A: rows in a few groups, each row roughly a mix of its group's directions (one row in no group):
A (113 x 10):
[[ -4.1  16.4  30.6 -39.2  17.2 -17.6  28.4 -12.3   3.8 -17.9]
 [ 17.9  -5.8  25.0 -41.2 -32.8  -6.2 -11.1  -0.3 -27.2   2.4]
 [ 49.9  11.8 -15.7  14.5 -13.2  18.1   4.5  11.4 -30.0   4.5]
 [-25.7   1.5 -37.8 -11.1 -11.3 -21.3  31.6  27.9  -8.7  -3.1]
 [ 54.5   6.8  -3.2  14.4  -8.3  26.4  -6.5   5.8 -20.6  12.5]
 [-57.4  -7.2   0.2  -5.8  10.9 -24.9   7.5  -0.3  16.7 -14.1]
 [ 21.1 -17.8  -4.8   5.8 -34.4  20.1  -0.4  11.5 -41.4 -20.2]
 [-10.8  -4.7  31.8 -21.2 -16.9   9.8  32.6  26.4   5.1  29.9]
 [ 45.3  14.9   1.2   1.7  -4.3 -16.4 -31.5 -19.8   3.1  26.3]
 [  7.6  10.0 -45.2  26.1  35.8  -8.1 -18.1  -3.4   8.8  -3.4]
 [ 41.5   9.8 -23.2  22.3 -10.4  11.7  -2.6  18.1 -34.7  -3.8]
 [  6.6 -19.6 -38.7  -0.2 -12.0 -11.3 -20.4 -37.5   7.9 -24.0]
 [ 36.8  -6.1 -40.3  -4.6 -23.1   9.4 -19.6  11.5  -7.5 -20.8]
 [-34.1 -19.5  38.1 -19.2   1.9 -23.7   5.2  -9.2  17.0  18.3]
 [ 52.8  12.6  -6.4  10.5 -17.8  23.0   0.4   6.0 -25.2   6.9]
 [ -4.7 -38.1 -18.1  19.0  13.8  39.1 -18.1  -7.6  -6.2  18.6]
 [ 28.6  29.8 -14.0  -0.6  16.6 -10.3 -41.8  20.5 -13.5  -5.3]
 [ -5.6  11.1  -5.3   8.7 -22.8  18.0 -22.5  38.3 -39.8   0.3]
 [ 16.3 -29.0  -6.0  19.0  -5.8   6.1  26.2 -34.8  32.8 -10.4]
 [ 33.0   5.3 -45.9  24.2   8.4  15.6 -17.5   3.4 -14.7   1.3]
 [-33.2 -16.5 -22.8  10.6  24.1  14.4 -15.0 -18.4  24.3 -26.7]
 [-14.6  -4.3  19.9 -44.5  -9.6 -27.5   9.7  -2.6 -14.1  30.0]
 [ 12.7  13.3 -32.2  14.4  18.0  37.6  -6.4 -14.3  26.1 -20.2]
 [ -0.7 -24.0  -5.6  14.5  -4.7  -3.8  32.2 -35.1  39.1   1.8]
 [ 49.0  -1.9   8.5  11.2  -5.2  13.4   2.4  15.0 -31.0  25.5]
 [-30.1 -17.5 -22.9  24.9  12.4   1.5  -6.6 -23.6  33.6 -20.6]
 [-50.0 -16.3  -0.6 -11.8  17.1 -27.1   8.2 -11.0  23.1  -0.2]
 [ 30.1  26.3 -23.0  14.2 -19.4  31.3  10.0  -1.0  -6.8 -28.7]
 [-39.9   0.9  14.8 -34.3  17.2 -14.3   1.8  -9.6  24.3  21.9]
 [-13.8 -38.3   3.9  11.1 -12.2  27.5  24.8  29.1 -20.0   9.7]
 [-32.9  -3.1  29.6 -32.7   7.7 -22.9  -6.7   2.2   5.7  30.8]
 [ 33.4  32.3   3.1  -3.3 -12.2 -26.7 -25.3 -16.2   2.2  26.6]
 [  7.4  -5.7  -7.7 -51.4 -33.4   2.8  -1.7  23.3  10.3   9.9]
 [ 11.2   2.1 -48.3  -5.9 -18.8 -18.8 -10.0   0.8 -13.2 -34.2]
 [ 41.5  -9.7 -27.0  34.7  -4.7   6.7  -8.7   7.2 -23.5 -12.6]
 [ -3.4   5.9  34.6  -8.0  13.6 -36.1  13.6 -18.7 -22.2  29.0]
 [ -2.8  26.5  17.1  33.4   0.2 -11.7  18.6   5.6 -25.4 -37.1]
 [ 38.4   4.4  -7.6  34.1 -24.2  22.2   3.1   6.0 -21.1 -19.2]
 [ 27.7  14.1  14.3 -25.7 -22.5 -11.9 -29.8  -7.2 -22.1 -27.5]
 [  1.8  20.5 -20.4  -1.2  31.5 -11.6  -6.0  -5.2  22.8 -45.9]
 [ -3.2 -25.8  24.5 -11.0  -4.0  -4.4  52.1  -5.7   9.1  19.8]
 [ -2.6   9.6 -44.4  28.7  34.4   1.9 -16.6   2.2  14.2  -9.8]
 [ 38.2  17.1 -27.4  16.6  16.8  -7.3 -32.7   3.0   9.1 -19.6]
 [-14.8   6.7   0.3   4.4  -8.3 -16.6 -14.8 -38.1   7.3 -48.0]
 [ 57.4   2.1 -26.4  11.5  -7.9 -10.2   1.2  10.2 -14.2   7.4]
 [ 53.1 -19.8  12.3   7.1 -16.2  12.6  -7.5   1.4 -18.7  20.6]
 [-50.2   2.7  32.4   4.2  20.8  -3.8  11.9 -16.9  12.5   5.4]
 [ 28.4 -27.9 -13.0   7.9 -30.8   4.2  -9.8 -26.6 -26.0 -19.8]
 [-16.8   2.4  -3.4 -34.6  14.8 -35.1   1.1 -14.5  20.9  32.6]
 [-20.5  23.8  10.2  -8.3  26.3  -8.2  20.2  29.9  22.5  30.5]
 [ -9.8  10.1 -43.9  16.8  -1.0 -11.7  -6.0   2.0 -10.7 -44.3]
 [  4.0 -18.3 -19.7 -37.6 -33.9  21.8  -1.6  26.3  11.6   6.7]
 [-48.7   0.8  -7.7  -9.4   8.4  -6.9   4.4 -19.8  36.3 -17.1]
 [-26.9   3.0  42.2 -24.9 -24.5 -15.7  19.7  -4.2   1.5  16.5]
 [ 29.3  -4.0  12.2 -35.0 -29.2  -9.6 -25.0 -10.3 -26.2  -6.9]
 [ 47.0  19.3  18.0  -2.2 -16.5  32.5  -5.2   4.7 -13.5  13.8]
 [  6.3   3.4 -49.4   8.7 -10.5 -20.9  -3.4  -2.7 -14.5 -36.3]
 [-48.6   5.2  -0.6 -11.9  14.8  -9.2  29.8  -7.0  21.2 -21.0]
 [ -7.5  43.3   4.6 -17.6  -0.2 -22.8 -28.4  17.3 -19.1  20.3]
 [  6.3  19.8  19.4 -14.7 -23.7  16.2 -14.9  19.2 -44.9 -14.2]
 [ 26.5 -11.1 -22.7  28.8  -7.5  16.6 -41.8  10.3 -11.1  13.6]
 [-30.4 -13.3   2.6 -18.6  12.6 -11.4   0.6 -29.2  42.8 -15.4]
 [-15.6  -4.8  50.2  27.5   0.3  21.0  23.9  -2.7  -9.8   1.8]
 [-10.2 -21.9 -17.2 -39.1 -22.1  18.1   5.4  25.4  13.8  23.8]
 [-19.4 -12.2 -21.0  18.6  -5.5   8.8   6.4 -40.4  38.4  -9.4]
 [-52.1 -15.1   3.3  -0.5   1.8 -23.9 -12.3 -14.0  25.3 -12.0]
 [  9.2  -7.6 -18.0   5.8  34.0  -9.2  25.8  -0.6  32.0 -35.0]
 [ 51.6  -0.9  16.1   2.7  -7.7  11.4   2.1  13.7 -29.2  22.2]
 [-32.6 -36.5  17.9  -3.4 -13.1  16.6  14.9 -22.0   3.3  27.6]
 [-29.2  38.2 -22.4  -1.8  17.3 -15.8 -11.3  17.4   5.9 -28.9]
 [ 32.5 -26.8 -20.6  -2.6 -33.1  -9.8  -2.2 -20.7 -27.8  -7.4]
 [-48.2   1.4   6.6 -17.2   6.0  -7.3   8.9 -18.3  36.4 -13.0]
 [ 31.8   5.3 -25.4  24.0  -1.7   7.4 -48.1   1.9  -4.4   0.4]
 [ 32.9   0.4 -43.5  26.1  17.5  17.7 -10.8   4.4  -8.0 -13.5]
 [ 19.8  17.3  10.6  -9.9  -2.9 -32.5  -6.1 -27.4  17.3  40.0]
 [-23.8 -43.9 -12.5  20.3   1.9  33.3  12.3  -1.2   7.4 -16.8]
 [-37.8   2.7  29.0 -33.7   4.2 -10.3  17.0 -10.9  26.7   1.5]
 [-35.6  -4.9  37.0 -22.8  -3.9 -12.1  18.5 -10.0  25.3 -15.3]
 [  8.7 -23.3  -7.8  11.0  20.4  34.8  -7.4  17.3  -6.0  42.9]
 [ 36.2 -24.9 -11.7  -3.0 -39.4  -3.8   0.2 -18.2 -23.7 -11.0]
 [ -4.3 -17.6  -3.2 -27.6  14.5  13.0  -8.8  15.9   2.6  53.3]
 [ 28.3  29.0 -28.2  14.3 -16.7  19.8  -2.5  15.4 -25.6 -21.2]
 [-34.4 -23.3  -5.2  -8.5  42.7 -21.0  -4.5  -1.7  23.5   1.2]
 [  5.3  42.7 -14.4  -8.2  21.0 -20.4 -33.9  -0.5   5.3 -22.4]
 [-46.1  -4.6  12.8  -7.4  -6.3 -10.2  17.9 -18.8  31.1 -22.6]
 [-24.8 -17.1  30.2 -20.2 -10.7   5.6   0.1  -7.2 -16.8  44.2]
 [ 51.0   9.4 -19.7  12.3  -2.1  22.9  11.5   6.1 -23.4  13.6]
 [ 35.5  19.7 -18.0  13.6 -18.7  10.6  -6.1  21.1 -39.4   2.1]
 [-11.9  -4.5  -0.1 -16.4  35.4  20.3 -24.2   9.3 -13.5 -41.3]
 [ 28.2 -26.8 -21.5 -12.3 -26.7  -9.2 -18.3 -27.8 -24.1  -6.8]
 [ -8.3  22.9 -17.5  25.7  14.5  -4.1 -19.8  -7.8   1.0 -49.1]
 [ -1.0  28.6 -15.2  -9.9  35.0 -12.3 -16.5   7.3   7.8 -41.8]
 [-13.2  -6.2  32.8 -22.5 -16.5   7.6  -9.7  -1.5 -29.5  39.6]
 [ 13.1  37.0 -15.2  -1.1   9.4  -4.2 -43.5   8.4 -11.3 -26.2]
 [ 32.5  18.1 -17.4   5.7  17.5   3.0 -36.8   1.0  -2.4 -35.5]
 [-32.1  21.7  21.6  14.2   8.2  13.1  30.2  32.7  14.7  -7.0]
 [ 19.3 -20.8 -37.8  39.1  19.8   5.5  -6.9  -1.7  -0.2 -20.5]
 [ 54.4  10.8   8.0  -4.0  -8.9  17.3  -6.8  11.1 -25.4  17.5]
 [  0.6 -10.3  48.3 -14.4  -1.3  24.2   4.0   8.7  -0.8  36.5]
 [-43.9 -22.3   8.7  -6.4   0.0 -40.1  12.5  -5.1   9.5 -15.3]
 [  9.6   5.3 -19.0   8.3 -12.1  19.2 -30.6  -6.5  12.0 -49.7]
 [ 23.5  18.2   3.1 -10.5  13.6  44.5 -14.3 -16.5  28.0  15.1]
 [ 33.1 -12.1 -40.1  33.8   8.7   3.8 -12.6   4.6 -17.7  -8.8]
 [-28.6 -27.4 -22.0  27.2  10.3  -6.7 -11.2 -27.0  29.2  -3.2]
 [ 29.3 -25.3   9.7   9.6 -21.3  20.1 -26.5 -24.3 -10.5  26.7]
 [-28.4 -29.9  14.8 -12.8  32.3 -29.0  -8.3   0.8  12.7  21.3]
 [  5.6 -22.3   0.4  29.3  25.8  39.6 -11.0   5.6 -10.1  28.0]
 [-48.4 -24.6  -5.9  11.6 -13.7  32.1 -14.4  -1.5 -10.7   1.6]
 [-60.8  -2.2  13.6   0.0  20.9   6.3  12.8   7.6  -3.3   7.9]
 [-14.1   2.0  15.1   5.4  -8.2  34.6 -28.9 -45.1  -6.5   5.2]
 [ 31.4 -25.4 -16.5  -0.5 -23.5  -0.6 -23.0 -33.7 -17.3 -15.6]
 [ -3.1 -16.1  37.2 -25.5  -6.6  -1.3  45.0  -1.5  -8.1  15.0]
 [ 40.4  34.3  15.4 -17.2  -4.4 -23.8 -19.5  -9.3  -8.4  13.8]]

which group is each row in? (one row of each group first):
[ 11.9 -38.5   3.3  19.3 -20.0  10.6  23.0   5.7  -0.3  39.7] : <52>
[ 10.1 -17.6   9.8  -1.0  17.2  24.7   1.0  17.9  -5.1  53.8] : <45>
[-37.0 -22.1  19.1 -17.6  24.2 -22.3  -3.9  -8.5  23.3  20.4] : <97>

[-44.9   6.5  -3.1 -10.1  14.8  -6.4  24.4 -13.5  23.3 -30.0] : <52>
[ -6.5  15.7  37.0 -30.0 -17.4 -15.7   2.7  22.5 -25.4  19.7] : <97>
[  8.4  19.0   3.5 -22.9  18.6  35.1  -5.7 -19.0  32.2  26.0] : <97>
[-20.7  -8.7  10.1  -8.5   0.7   4.9  31.6  47.6 -24.9   8.5] : <52>
[ 22.4   1.2 -30.8  19.0  25.7  -1.5 -11.7  -6.2  25.8 -36.7] : <52>
[-34.7  10.3  13.7   4.6 -29.7   9.2  12.1 -22.2  27.4 -28.1] : <97>
[ 48.8   7.1 -10.6  11.0   3.0  -5.3 -40.2 -15.0   3.5  10.4] : <52>
[-13.4 -26.5 -23.0  -8.7  -1.6  12.4  25.7  20.1  15.6  41.3] : <45>
[-19.0  -9.1 -28.5  30.9  21.9  15.5  25.8  19.2  18.8  18.5] : <45>
